In the data rows, the value 128 means zero.
Here are some numbered points:
[155 140  98 231  88 153 109  84 186 165 110  91 160 118 142 201  80 136
 127 111 159 141 124 125] 0
[255 107 150 103 110 129 165 154 129 119 123 156 222 137  80 121 124 106
 118 107 109 137 120 105] 1
[ 77 118 114 126 140 146 138 122 126 149 140 114  79 111 176  90 142 118
 156 100 125 153  97 124] 2
[197 105 158 173  93 112 122  77 120 110 101 110 144 161 117  97 109 158
 170 119 138  90 122 126] 3
[ 70 159 188 131 145 106 107 148 153 126 155 123 130 105 105 169  94 120
 143 116 131 135 182 128] 4
[127 109 199 117  91 125 152 179 130 128 145 128  96  95  78 239 173 119
 121 146 137 107 210 123] 5
[140 132 123 131  85 166  89 151 105 129 104 107 102 110 168 167 101 122
 121 159 136  87 142 127] 6
[122 112  82 248 111 147 100 134 130 124  96 164  97 131 187 118  86 120
 121 131 123 125 109 130] 7
[ 85 121  96 159  89 133  92 128 118 106 117 141 145 142 127 126 111 116
 133  97 155 121 119 148] 8
[ 82 131 104 139 152 116 157  99 124 146 121 115  91  94 135 107 133 116
 121  91 149 138 124 137] 9
[106 136 118 113 104 116 126 110 126 121 110 140 121 148 129  98 242 116
 161 129 123 136 117 112] 10
[158 114 111 140 118 128  86  79 109 115 120  96  82 124 185 117 124 122
 112 129 124 129 169 122] 11
[ 89 130 176  91 160 128 142 228 113  99 147 118 123 151 121 216 106 110
 121 167 115 144 137 147] 12
[147 141  99 109 124 131 105 134 117 121  95 108  84  97 146  86 111 114
 150 101 133 133 108 133] 13
[123 107  90 138 138 113 117  93 118 117 108 139 127 174 150 129  82 124
 132 109 155  99 235 124] 14
[ 84 129 112  99 106 152 101  97 126 111 128 129 103  86 120 149 121 123
 123 130 129 136 138 108] 15
[162 117 105 175  92 116 105  89 111 112 101 132 105 116 214  97  92 134
 113  92 136 101 132 158] 16
[ 93 131 175 161 161 124 124 138 162 118 205 107 102 201 125 209  95 143
 132 184 132 123 107 141] 17
[106 130 106 204  96 158  91 135 162 121 107 107 115 115 130 134 132 150
 117 114 143 105 130 115] 18
[164 107  78 127 235 109 111 106 124 125 138 101 133  85 139 146 126 129
 129 163 135 126 116 139] 19
[167 132 197 112 122 132 109 108 109 140 125 103  94 201 146 167 228 159
 127  93 139 125 108 130] 20
[ 91 147 212 120 213 107 123 139 107 100 135 117 136 100 112 137 151 109
 154 210 121 166 105 138] 21
[108 117  98  78 158 113 132 143 122 121 148 151 129 132 102 165  94 113
 116  98 122 206  97  96] 22
[116 112 122 235 115 172 144 116 143  96  89 118 106 115 255 165  87 131
 116 101 137  93 123 116] 23
[ 70 143 208 102 127 102 123 255 167 104 186 131 152 114 115 139 151 110
 126 112 125  95 123 143] 24
[103 124 102 123  88 159 149 171 162 133 105 116 162 255 234 130 108 133
 111 127 134 107 190 149] 25
[ 85 105 103  89 109 119 137  88 127 145 104 116  82  99 106 135 144 116
 152 111 135 127 122 157] 26
[112 136 121 118 120 113 122 187 118 107 172 130 127  74 100  95 168 119
 104 181 130 123 188 150] 27
[101 121 102 160 111 151 120 106 144 119 103 117 124 186 213 103 104 151
 103 112 136  96 102 124] 28
[ 79 111 126  98 170 135 130 165 134 112 156 135 101  88  90 137 142 126
 159 152 124 117 158 140] 29
[113 140  88 152 140 107 115 101 129 112 100 138  87 103 152 108 153 125
 120 102 130 135 105 136] 30
[ 97 128 118 123 104 185 128 105 158 113 119 124  90  95 116 116 131 129
 125 107 136 120 109 148] 31
[177 133 121 144 108 119 132 123 139 138  97 130 125 201 153  92 114 132
 120 143 124 116 124 119] 32
[138 155  89 156 104 126 118  86 132 146 116 122  91 109 145  83 209 117
 129  93 137 129 108 133] 33
[109 110 115 154 144 116 102 165 135 108 118 112 103  98 100 190 111 121
 131 152 121 117 142 127] 34
[120 148 192 123 126 103 108 128 131 134 160 119 154  96 128 199 116 115
 157 197 125 106 138 162] 35
[205 116 121  90 109 124 154 160  99 222 176 129 200  74  81  98 125 108
 147 110 103 155 143  97] 36
[122 131 132 137  87 152 175  83 116 158 114 149 124 255  94  85 107 161
 128 128 129 116 131 155] 37
[121 147 108 142 104 162 107 108 164 130 114 140 154 100 181  99  75 130
 125  97 133 110 130 132] 38
[ 72 104 151 134 143 111 106 255 124 101 102 103 138  82 101  93 105 136
 142 183 120 114 151 160] 39
[ 82 120 125 100 124 174  89  91 144 117 128  99 120 192 175  98 135 125
 124 121 131 129  94 145] 40
[137 130  92 149 101 116 121  67 124 136 138 133 114 195 255 120 102 123
 110  96 144 111 145 151] 41
[ 81 117 101 128 122 155 102 116 139 144 110 121  79 167 156  94 184 118
 100  94 157 141 106 136] 42
[170 119 147 158  91 118 124  99 146 109 110 122 116 123 178 144  90 161
 113  88 130 132 125 173] 43
[111 113 108  78 108 128 101 172 119 131  99 132 255 103 108 107 116 109
 106 101 103 214 106 103] 44
[ 94 148  88 121 117 146 136 185 103 154 128 138 117 143 124 135 114 118
 137 101 142 122  99 121] 45
[103 137 154  93 191 120 179  84 114 128 137 131 182 106 133 220 161 132
 121 123 127 136 172 141] 46
[181 132 191  98 110 145 118 158 138 110 111 111 138 148 112 255 175 111
 141 145 124 164 113 118] 47
[174 147 129 108 114 101 156 120 127 201 124 136 171 100 155  87 172 134
 131 105 136 156 124 134] 48
[143 109  92 127 122 131 127  97 104 122 129 122  95 177  97  82 138 120
 148 126 144 137 111 114] 49
[ 79 149 163 145 148 155 100 116 106 150 130 116  85 166 112  89 210 124
 147 109 134 157 124 134] 50
[ 77 128 146 137 142 114 119 133 115 105 118 158 111  97 103  99 134 167
 109 169 141  97 116 141] 51
[116 126  82 108  98 123 135 123 119 160 129 155 201 132  89  90 105 125
 136 120 107 157  96  99] 52
New points follow, each followed by the number of its nearest point above by angle.
[178 114 230  88  80 120 208 221 128 112 132 131 213  97  77  91 107 140
 128 111 114 108 137 102] 1
[255 136 154 108 156 102 127 107 125 104 138 164 112  92  84 125 117 152
 112 122 106 166  98 114] 1
[255 120 165  91 148  95 183 206 131 128 124 115 188  79  89 116 136 100
 110 116 109 173 113 114] 1
[ 89 125  86 197  76 122 124 130 116 158  96 101 124 111 124 123 111 131
 162 124 138  81 163 136] 18
[120 108 116  89 154 148 144 143 118 118 171 166 147  90  85 115  99 133
 101 127 105 148 123 103] 22
[ 85 132 135 125 130 120 106  87 108 111 172 135  97  98 125 220  92 125
 156 249 117 118 153 128] 35
[122 132  87 136 148 151  96 108 104 121 110 106  83 110 110 104 196 152
 135 117 160  98 115 148] 33
[122 153 113 107 192 128  99  90 139  92 127 122 110  89  97 177 175 126
 125 171 149 115 115 132] 19
[142 104  87 107 115 129 136 159 165 116 148 139 129  97  76 122 108 102
 120  98 110 196 105 104] 22
[139 124  89 181  97 157 195 104 120 115 102 114 164 200 126  99 103 126
 123 131 154 100 165 136] 37
[122 134 102  98 224 124 154 157 136 109 133 119 100  79 174 100 124 123
 103 142 141 124 139 129] 19
[196 154 165 110 114 106 101  99 138 148 119 113 104 173 206 121 118 118
 127 151 129 114  91 124] 32
[255 137  95  85 111 116 197 103 108 121 155 144 165 159  76  94 120 134
 118  84 106 139 152 100] 1
[ 77 143 105 104 211 152 120  87 137 116 121 114 101  93 175  76 142 140
 144 121 136 180  95 113] 2
[ 83 183 138 103 113 142 104 255 118 124 120 101  95  95 111 231 156 118
 125 149 138 132 100 128] 12
[108 127  91 128 140 114 135 161 165 122 107 116 137 131  96 176 135 130
 122 132 122 157 125 133] 34
[ 86 136 168 157 111 119  90  91  97 157 138 153 107 103 137  99 105 145
 131 151 130  88 121 137] 51
[132 117  96  83 132 107 126 112 104 134 137 107 212  96  77 109 155 116
 105 103 104 176 141 107] 44
[ 86 129 111 255  83 117 100  93 110 113  93  98 102 141  94  90  88 126
 136  97 133  95 176 131] 18
[ 87 124 129 114 136 132 225  90 141 111 115 103 158 150  90 150 137 125
 184 130 121 118 117 138] 46
[ 87 125 203 134 173 106 123 154 140 145 133 135 139 138  88 149 114 118
 113 146 132 168 105 170] 21
[102 114  87 105 137 137 210 146 105 119 177 122 182  73  84 187 121 105
 117 128  96 195  99 112] 22
[ 99 120 123 112 255  94 109  94 131 126 156 128 149 104  90 124 104 140
 112 146 134 131 121 133] 19
[111 165 142 102 109 104 144 255 154 124 170 143 220  98  84 173  83 153
 113 127 110 132 127 111] 24
[151 102 144 122 124 114 117 100 124 122 154 132 119  79  86 149 106 117
 122  87 107 228 108 105] 22
[126 135 186 141  99 160 103  97 147 121 141 113 104  84 107 129 102 145
 133 126 151  99 132 124] 31
[ 80 118  93 187 117 107 112  96 105 107 136 131  89 173 101  96  81 139
 120 108 150 103 123 137] 8
[221 131 141 110 182 113 144 185 127 124 115 140 137 128  89 135 109 104
 131 143 138 128 141 147] 1
[215 110 133  89 100 115 160  97 113 119 110 138 139 159  75 181 123 117
 123 117 114 176 116  98] 1
[ 98 128 194  82 114 133 214 115 115 166 124 162 231  93  76 180 144 135
 110  81 119 153 123 119] 46
[ 93 122 135 103 147 134 114 110 131 118 103  98  86 100 179 115 120 106
 125 104 138 138  98 106] 2
[118 129 173 127 240 124 125 148 115 113 142 117 113 174 121 106 219 127
 135 187 130 175 124 117] 21
[ 99 134 154 104  95 113 244  99 108 119 151 205 255 174  95 103 105 124
 121 136 105 193 126 100] 52
[129 114 111  86 128 113 101 128 146 123 155 155 136  81  85 255 119 113
 107  96 107 161 105 102] 22
[118 133 100 153 136 121 125 127 140 128 143 123 169  83 190 243 174 111
 108 136 137 125  97 163] 46
[255 119 102  88 144 105 143 131 111 129 166 161 146 116 102 166 103 131
 123 147 110 115 101 109] 1
[148 186 104 140 178 137 107  90 119 103 165 116 112 155  84  85 126 139
 135  86 130 104 131 125] 49
[168 123 110  93 116 122 137 143 119 144 155 128 130 117 130 147  95 123
 129  96 105 148 144 101] 36
[ 94 131 175 105 113  95 108 163 160  89 155 110 108 248 124 178 129 123
 141 171 114 125 119 137] 17
[102 115  90 172 167 103  82 142 128 118 149 110  94  85 118 144 121 110
 153 199 126  89 122 145] 34
[113 120 151 142  81 122 119 126 114 105 151 125 184 137 147 117  91 121
 140 136 150  88 157 140] 8
[107 123 113 161 168 131  97  88 137 116 172 136 109 177 178 134 130 109
 119 121 124 107 125 136] 41
[ 90 111 141 141  89 130  90  97 104 140 114 132  95 184 100 108  84 155
 115 119 160 112 147 142] 37
[182 119 104 130 111 142  91  85 134 132  96 118 107 147 129 113  92 133
 128 101 132  90 255 146] 14
[122 113  95 145  92 115 103 106 113 107 101 102 118 103 183 108 103 153
 103 131 147 123 113 132] 16
[ 87 135 148 145 101 184 100 240 138 131  97 105  89 135 134 100 155 127
 118 152 131 164 146 113] 39
[ 79 138 107  91 112 112 126 142  99 104 123 118 140 138 124 136 153 113
 109 156 135 105 139 134] 27
[139 122  94 124  93 120 137 235  95 119 109 124  89 163 109 114 158 118
 166  91 125 111  95 104] 45
[ 95 116 208  83 118 123 170 141 117 136 139 121 138 100 141  86 119 129
 154 167 120 166 117 107] 21
[ 86 113 108 123 100 129 124 137 121 125 116 145  99 110 111 119 157 143
 133  88 132 165 133 157] 26
[154 155 124 142 132 139 108 127 124  98 140 109  92  98  84 166 102 120
 160 122 132 108 153 126] 34
[125 116 176 153 113 123 146 106 193 142  98 102  92 173 215 101  87 130
 121 127 153  99  98 134] 28
[111 153  94  94 135 147 171 116 108 128 101 137 122  83  69 132 151 106
 135  79 102 233 130  93] 22
[107 130 218  83 157 122 133 190 150 105 143 119 132 208 111 152  88 126
 147 139 143 117 161 116] 12
[121 131 122 158 167 119  99 129 109 143 107 166 100 154 121 103 157 115
 132 109 143 130 125 116] 50
[ 86 150 255  94 194 103 115 106 129 116 179 115 113  92 140 162 159 103
 135 160 132 127 117 120] 21
[102 129 167 103 173 106 173  90 114 111 133 126  87 113 123 151 127 128
 125 212 110 111 121 141] 21
[154 140 107 135 120 139 133 105 114 128 122  94 107 134 100  83 114 122
 135 130 160 119 117 130] 49
[116 123  81 101 115 114 169  84 128 130 105 110  87 182 199 155 113 125
 129 112 118 134 116 126] 41
[130 129 136 124 149 149  93 122 123 123 121 145  85 168 119  79 196 124
 139  90 121 144 108 125] 50
[230 132 126 111 104 104  83  98 157 142 118 115 148 104 120 166 185 134
 172 151 135 148 118 131] 47
[ 87 118  74 233 124 116 137  83 159 204  91 153 140 145 145  88  97 137
 134 115 142  97 158 112] 7
[103 113 150 135 161 130 100 102 133  90 202 124 143 160 111 213 130 122
 136 161 122 124 152 124] 17
[111 151 151  92 101  99 161 112 124 110 119 162 204 139  80 107 101 122
 120  96 110 122 114 101] 52
[ 75 113 134 126 161 133 127  83 162 122 111 107 121 149 138 135  73 132
 137 148 154  84 144 122] 14
[152 132 117 120 130 138 149 190 113 112 155 157  87 148  97  88 195 128
 135 135 133 112 163 165] 27
[255 124 111  91 107 134 160  86 117 146 115 149 203 178  88 109 187 126
 157 102 102 130 128  95] 1
[115 115 147  93 200 125  91 174 107  99 157 124 105 162 124 233  94 124
 142 198 128 138 164 130] 12
[255 124 236  92 133 127 169 118 143 110 133 217 224 118  86  86 106 115
 116 127 119 158 118 105] 1
[ 78 117  92 138 118 143 152  69 110 125 111 106 126  90 141 109  87 132
 122  98 172 102 154 135] 9
[110 109  91  97 101 114 113 130 131 146 135 170 173 156  97 109 223 109
 110  99 105 162 134  96] 10
[101 141  92 182  75 174 154  73 121 151  99 146 121 179 102  86 102 137
 115  88 119  99 138 157] 37
[ 97 133  80 113 114 166 150 108 122 131 123 109 104 108  99  89 148 132
 122 104 135 131 103 120] 31
[ 87 150 104 119 117 123 113 140 111 137 131  95 115 148  96  80 234 116
 112 164 146 132 100 111] 10
[ 74 170 131 132 163 141 101 123 115 126 140 123  92 124 134  77 165 123
 116 115 119 111  93 130] 50
[170 133  81  95 102 126 104 255 124 190 186 124 200 109  91 187 130 109
 118 103  99 147 124 114] 36
[255 137 107  80 178 116 144 185 131 114 138 128 147 110  83 176 103 110
 127  95 103 199 138  95] 1
[125 113 154 107 152 128 173 239 128  89 170 110 155  86 180 133 145 126
 126 114 135 110 112 120] 24
[151 132 102 166  90 122 134  81 118 117 119 103 136 129 178 124 104 129
 121  95 132 100 137 127] 16
[106 137 215  89  92  99 109 255 114 123 128 113 125  78 129 104 182 132
 137 135 120 115 117 125] 24
[ 87 145 101 126  96 151 145 122 149 114 108  97  89 113 131  98  85 116
 146 104 126 144 133 168] 31
